(in the rows, 128 means zero)
X: rows in 4 groups, each row roughly a mix of its group's directions:
X (188 x 13):
[[153 131 136 141 181 135 109 105 110 165 156 151 135]
 [125 127 177 144 149 118 109 136  73 129 158 136 133]
 [151 149 130 147 198 124 103 141 121 121 138 117 143]
 [106 144 120  77 118 107 164 125 107 148 157 101 125]
 [ 76 144 104 121  91 128 134 125 139 101 114  90 119]
 [102 142 187 146 128  96 103 148 111 127 125 123 151]
 [106 140  84 131 128 102 111 103 161 111 123 113  85]
 [145 130 112 155 190 147 102 128 124 147 132 101 145]
 [139 139 113  86 119 159 153 147 108 127 166 129  89]
 [146 132 109  84 121 107  97 131 132 177 105 106 134]
 [138 114 128 141 139 111  96 143 167 152  83 159 110]
 [151 167  66 145 110 110 131 117 129 134 133 115 148]
 [147 116 128 158 173 136  98 145 110 141 134  97 165]
 [110 161  88 119  86 112 148 144 149 141 114 147 154]
 [112 113 133 133 161 135 118 157 157 125 117  91 180]
 [163 122 140 151 153  97 119 124 107  88 126 143  88]
 [127 114 159 141 104 166 169 125 123 126 110 153 168]
 [ 95  99 118 137 140 146 147  78 159 144 130 145 106]
 [148 125 114 128 178 110 116 156 132  84 112 111 100]
 [149 119 166 124 145 154 155 144 126 139 150 144  75]
 [116 116  95  90  99 109 133 142 114 159  90 124 102]
 [117 129 184 127 125 173 102 130 112 163 135 124 126]
 [137 139 128 171 142  95 111 139 121 120 167 146  85]
 [158 155  84 105 120  81 128 130 143 111 117 107 115]
 [ 93 118 109 139 116 131 144 146 115 133  73 141 168]
 [106 159 101 105 121 133 131  80 120 104 155 112  98]
 [167 136 136 103 116 138 100 119 112 153 143  78 151]
 [133 171  86 105  98  97 138 109 152 112 129 137 115]
 [155  78 133 131  96 110 147 145  90 131 128 118 157]
 [185 134 118 123 127 141 109 150 114  94 161 100 130]
 [109  96 146 191 134 132 131 115 145 138 163 122 116]
 [133 117 138  77 151 117 112 133 144  78 117 156 118]
 [142 170 123 110 144 172 147 146 135 113 119 107 168]
 [127 172 120 122 101 147 142 144 124  91  79 117 116]
 [105  60 127 129 126 131 152  91 126 142 141 132 137]
 [168 169 136 172 115 120 110 110 133 132 137 134 164]
 [119  95 113  90 147 131 144 101 141 108 111 173 108]
 [162 182 127 105 116 128 117 145  83 140 114 126 118]
 [143 121 169 119 151 139 120 159 102  90 116 167 118]
 [124 118 116  93 132 106 125 136 135 193 148 101 130]
 [ 89 131 172 155  92  98 127 136 106 152 131 124 130]
 [111 146 161 119 106 108 126  90 130 172 130  90 116]
 [108 106 138 160 104 168 128 124 115 134  93 147 168]
 [ 79 122 140  91 168 132 146 119 117 150 142 121 100]
 [129 115 157 144 183 137  90 154 118 119 132 128 157]
 [141 138 122 157  87 127 118 169 155 121 146 139 171]
 [163 140  97  79 129 107 127 166 139 132 100 127 125]
 [ 73 159 147 151  96 125 120 107 128 146 104 113 130]
 [132 147  96 114 112 102 121 128 119 128 137 124  59]
 [ 88 100 126 116 146 161 166 158 121 113 103 117 111]
 [ 86  90 139 105 131 104 120 100 159 147 128 101 141]
 [141 118  66 105 131 104 101 130 118 118 103 157 128]
 [106 108 113 100 165 138  97 132  81 145 132 142 106]
 [133 103  91 188 126 147 119 139 155 131 123 106 142]
 [159 158 144 166 107  97 136  98 108 124 121 160 143]
 [117 122 143 119 154 129  84 107 142 169 160  96 144]
 [101 163 102 164 134 114 108 135  90 107 130  95 124]
 [155 119 164  82 162 156 158 128 117 127 111 130 133]
 [141 153 137 125 139  97  92 159  94  92 120 146 107]
 [137 172 165 142  95 130 131 135 102 127  99  94 117]
 [ 86 149 132 165 126 124 131 149  98 101  98 107 105]
 [104  89 142  94 104  95 103 110 148 135 158 114 131]
 [120 117 101 123 116 170 113 171 115 164 139  97 121]
 [151  91 146 161 105  87 115 127 149 129 126  94 148]
 [115 133 123 100 109 130 144 112 183 145 158 105  97]
 [162 158 124 104 148 132 132 166 125  79 152 136 122]
 [144 113 157 128 157 155 143 140  84 151 127 127 172]
 [108 106 126 132 102 100 150  98  91 152 100 132  95]
 [129  83 153 131 139 112 153 128 120 106 122 185 117]
 [134  66 133 104  92 106 132 149 102 115 132 131 127]
 [ 94 167 142 145 170 151 124 141 125  99 126  97 139]
 [123 112 189 119 126 153 166 125 158 138 138 135 146]
 [109 102  92 118 120 100 110 126 127 149 154 116  76]
 [138 146 127  84 148 114 132 114 182  98 134 141 148]
 [124  83 115 128  96  85 100 127  98 145 119 150 126]
 [172  91 116  88 144 153 126 137 124  96 112 113 124]
 [108 132 195 142 110 132 136 139 112 119 106 141 160]
 [110 119  99  83 114 147 157 156 112 117 126 147  92]
 [130 152 153 103 134 161 128 110 182 139 150 156 131]
 [172 112 115  96 100 106 119 159 159 137 116 125 153]
 [ 79 164 136 100 119 140 156  99  97 123 131 125 144]
 [140 150 148 128 153 138 128 138 102 114 117 160  67]
 [115 125  98 147 172 138 125  76 148 146 138 137 104]
 [164 119 166 155 148 140 126 120 146  95 112 156 160]
 [128 116 113 101 124 143 137  71 146 137 176 141 130]
 [130 116 148 175 103 173 118 129 170 113 138 127 138]
 [120 118  98 151 106 122 182 134 125  96 147  96 120]
 [142 174 121 140 123 149 131 100 106 151 137 168  93]
 [188 132 120  96 174 121 118 131 150 125 134 129 136]
 [139 127 108 137 104 135 118 117  88 133  84  78 121]
 [135  98 127 170 102 146 135 148 122  97  84 140 147]
 [ 91  86 121 173 141 121 126  93 120 142 150 139 119]
 [ 91 177 140 175 128 123 125 118 137 157 136 136 145]
 [ 87 154 133 139 151 105 102 131 128  97 117  99  89]
 [155 156 162 146 122 121 140 106 130  89 162  93 127]
 [115 100  92  90 120  91 109 149  99 146 132 136 106]
 [169 137 158 145 110 147 121 102 127 149 148 101 168]
 [149 115 127 132 141 107  98  95 133 151 182 158 122]
 [155 138 103 111 157  76 125 102 125 141 123  96 106]
 [137  65 124 151 118 100 131  89 111 128 134 143 131]
 [142 107 129 107 162  97 118 152 140 121  78 103 108]
 [142 102 141 129 166 151  93 151 103 101 105 118 156]
 [ 94 141  88  84 134 123 108 138 148 154 111 123 156]
 [130 124  85 150 135 104 103 186 135 120 140 115 113]
 [120 106 150 141  88 136 151 111  82 162 131 145 146]
 [166 115 141 110  99  83 104 172 133 119 126 130 132]
 [102  92 143 138 126 121 116 155 176 125 130 112 170]
 [ 83 140 141 126 117 107 165  85 134 138  95 135 142]
 [ 90 162 105 104 159 120 154 137 116 142  94 132 151]
 [147 134 122 123 171 177 156 110 160 134 135 148 115]
 [126 159 111 108 165 151 122 127 185 128 111 107 139]
 [131 125 170 146 164 152 119 134 143 141 161 148 167]
 [ 99 104 152 167 128 130 160 120 150 161 154 103 129]
 [102 109 119 103 158 103 139 135  78 130 116 146  94]
 [122 124 179 133 127 126 124 145 161 173 104 130  98]
 [134 153 103 138  95 118 114 104 106 105 146  82 101]
 [157 100 180  96 125 123 157 135 102 120 148 138 124]
 [120 138 104  81 142  72 142 112 140 151 125 137 137]
 [114  93  73 148 135 130  94 146 125 142 133 150 107]
 [119 122 120 176 136 147 143 117 131 179 146 110 162]
 [104  83  83 157 138 140 128 131 133 138 109 157 151]
 [ 91 127 134 137 148 120 111 146 157  88 142  87 155]
 [136 120  80 165 152 142 164 125 132 100  99 123 120]
 [112 138 150 170 101 115  95 143 141 135 169 154 142]
 [136 121 171 110 180 132 123 123 119 101  94 150 133]
 [140 156 144 103  73 104 119 149 108 111 127 136  98]
 [ 83 106 116  93 140 149 128 150 153 154 137  92 131]
 [132 111 165 185 121 137 119 112 128 108 159 120 100]
 [133 124 156 161 133 158 159 118  82 110 103 152 131]
 [116 105 160 173 132 111 129 103 145 146 170 115 107]
 [ 97  96 129 115 118 137 117  99 142 145 102  74 144]
 [ 92  97 108 144 105  78 133 155 138 130 123 141 105]
 [162  78 114 109 102  86 123 115 132 134 144 146 114]
 [129 133  83  92 108 136 159 134 100 111 104 115 157]
 [175 140 144 157 112 113 138 108  82 114 125 157 127]
 [107 127  95 116  64 113 139 135 137 107 111 106 119]
 [112 106 136  80 127 143 124 122 154 157 161  89 121]
 [146 122 144 120 111  85 120  66 124 137 106 121 142]
 [113  90 137 179 152 121 114 118 146 129 149 166 116]
 [164 124 137 160 151 164 132 137  90 133 103 111 157]
 [143 182 122 152 159 154 123 125 110 110  99 155 125]
 [156 157 105 131 164  99 101 145 158  94 126 116 114]
 [ 74 130 138 115 115 143 145 139 142  93 112  86 140]
 [174 169 133 160 143 102 121 112 109 103 127 152 123]
 [154 117 126 114 140 172 123 184 135 138 109 134 154]
 [147 110 117 116 161 144 117 157 147  80 114 103 101]
 [ 86 109 126 147 144 151  98 130 105 146 122 129  78]
 [122 146 160 164 112 144 133  97 106 166 149 141 158]
 [134 111  82 120 100  92 118 169 136 108 120 140 105]
 [108 117  92 120  91  93 121 136 153  99 111  97 112]
 [143 151 136 127 160 165  95 147 135 137 168 114 160]
 [180 113 127 141 131 157 112 160 114  92 155 118 127]
 [109 109 111 155 126 172 138 176 131 119 103 111 150]
 [146 159 113 111 105 123 116 154 150 143  79  99 109]
 [154 112 145 101 147  88 131 118 113 114 180 145 116]
 [105  95 125 155 101 124 127 154 129 145 169 145 167]
 [163 134 128 108 158 100 153 129  96  91  97 125 110]
 [ 97  83 116 138 160 137 144  80 151 136 133 130 117]
 [ 92 113 164 115  89 111 119 143 110 120 125 138  83]
 [159 148 111 112 138  96 112 131 164 126  76 143 139]
 [136 128 132  87 152  82 136 111 116 108 145 172 128]
 [132 149 169 152 112 180 127 150 104 127 109 108 115]
 [160 118 123 107  92  94 102 131 149 163 124 156 107]
 [173 182 133 155 148 102 118 110 135 110 132 134 137]
 [152  80 122 123 145 124 136 160 113 105 159 164 113]
 [ 92 102 164 121 158 147 162 124 132 142 128  87 128]
 [130 130  89 142  82 135 108 151  88 102 110 136 136]
 [116 133 153 129 123 185 144 120 168 138 144  99 148]
 [116 144 183 145 102 106 108 160  98 128 127 108 124]
 [133 137 158 101  93 112 111 181 147 117 114 113 149]
 [134 141 137  62 131 135 140  85 134 131 104 127 145]
 [112 156 125 149 148 155 137 153 112 167 167 102 143]
 [141 112 128 155  99 116  96  86 100 121 150 101 102]
 [110  89  93 129 147 113  88 125 127 125 125 112 174]
 [116 103 160 148  95  88 166 109 127 130 138 139 104]
 [155 110 127  97 139  94 139 146 128 100 152 177 118]
 [181 135 127 101 131 135  93  97 103 109 114 150 132]
 [173 140 108  96 127  83 117 140 130 112 142  96 110]
 [ 77  69 125 120 111 128 140 146 125 142 106 122 127]
 [177 111  88 104 135 132 123 160 112 105 148 121 147]
 [ 97 166 106 144 160 126 111  95 155 156 129 114 109]
 [158 112 111 113 169 133 113 162 109  94 121 105 100]
 [103 137 159 123 171 153 136 125 177  99 125 125 120]
 [128  78 103 126 114 106 164 155 135 158 139 108 111]
 [102 104 121 126 145 164 160  75 144 148 131 142 120]
 [ 83 127 128 130 148 128 107 118 104 132 151  81 165]
 [103  71 140 141 126 158  93 138 138 147 144 106 127]
 [103 151  79 119 116 150 128 157 133 132  79 128 129]]
which group is each row in? (one row of each group first):
[140 161 105 135 154  87 143 142 107 110  84 133 145]
<76>
[168 125 163  89 134 100 127 157 142 150 139 122 101]
<13>
[ 95 147 173 143 154 159 132 151 115 113 132 112 159]
<67>
[ 86  98 173 127  87 115 128 137 109 138 123 126 105]
<97>

[143 156 140 125 120 161 150 124 172 127 116 172 100]
<67>
[151  99 151 173  96 123  97 103 119 119 128 158 129]
<76>
[165 120 148  86 104 104 122 158 129  92 134 103 131]
<97>
[101 137 136  89 142  96 115 110 148  93 108 165 120]
<97>
[172 116 106 149 144 144  98 159 127  96 163 125 124]
<13>
[144 141  78 120 133 118 151 116 139 119 145 183 110]
<97>
[117 168 166 149 119 105 130 152 132 119 152 169 149]
<97>
[145 129 114 122 124 138 164 119 133 121 110 100 194]
<13>
[144 115  87 144  94  79 104 118 117 130 146 135 106]
<67>
[ 74 155 113 155 113 154 122 127 167 140 120 116 142]
<67>
[120 153 108 130 102 156 164 108  74 119 121 126 114]
<67>
[165 143 146 138 125 159 107 113 179 108 146 106 137]
<76>
[165  94 119  92 166 144 129 143 151 108 153 138 121]
<97>
[ 71 122 118 143 128 145 118 104 128 164  96 149 143]
<13>
